In the data rows, 128 means zero.
Some points, one per row:
[153, 82, 147, 158, 32, 141, 134, 159]
[107, 210, 132, 124, 98, 111, 135, 46]
[126, 255, 100, 55, 179, 123, 120, 124]
[136, 71, 149, 157, 163, 127, 149, 162]
[93, 186, 103, 168, 140, 140, 133, 39]
[159, 135, 159, 144, 63, 100, 126, 146]
[145, 113, 151, 167, 85, 138, 135, 158]
[160, 122, 170, 139, 98, 145, 133, 164]
[127, 206, 107, 121, 172, 137, 125, 73]
[152, 143, 147, 147, 82, 149, 115, 130]
[141, 72, 153, 166, 67, 128, 144, 164]
[98, 0, 127, 53, 192, 119, 115, 168]
[150, 83, 199, 152, 59, 151, 144, 170]
[133, 68, 204, 133, 162, 200, 136, 166]
[78, 255, 102, 129, 154, 106, 133, 0]
[137, 95, 193, 145, 124, 164, 134, 174]
12 more points follow, each with its number after it:
[125, 22, 144, 119, 144, 130, 114, 180] 0
[139, 108, 188, 114, 42, 154, 134, 133] 1
[140, 104, 168, 162, 25, 139, 135, 151] 2
[149, 76, 124, 130, 45, 150, 115, 165] 3
[82, 0, 119, 19, 251, 103, 122, 208] 4
[74, 0, 29, 23, 255, 100, 122, 233] 5
[73, 165, 89, 117, 184, 106, 118, 0] 6
[152, 119, 148, 187, 76, 98, 155, 147] 7
[141, 86, 181, 146, 54, 145, 126, 173] 8
[55, 121, 74, 135, 178, 83, 142, 0] 9
[153, 99, 143, 134, 33, 138, 136, 150] 10
[103, 255, 49, 93, 199, 138, 118, 123] 11
Which of these numbered points is nearest to each point below, ignoring the direction in which the first points spread most? Its number follows each.
[154, 80, 115, 139, 49, 115, 112, 135] > 3
[119, 171, 87, 136, 120, 109, 99, 80] > 3
[127, 236, 75, 136, 90, 95, 132, 32] > 10
[149, 117, 119, 136, 79, 124, 120, 145] > 3
[154, 136, 164, 155, 45, 125, 155, 158] > 2
[149, 55, 119, 150, 34, 112, 123, 181] > 3
[44, 0, 65, 0, 255, 95, 123, 255] > 5
[147, 110, 155, 182, 73, 114, 131, 158] > 7
[98, 0, 71, 59, 255, 108, 120, 202] > 4
[144, 134, 162, 176, 77, 109, 146, 94] > 7
[108, 199, 149, 94, 127, 194, 130, 52] > 1
[149, 108, 144, 142, 31, 126, 157, 152] > 10
[128, 255, 100, 73, 196, 153, 140, 189] > 11
[146, 255, 62, 79, 255, 147, 105, 160] > 11
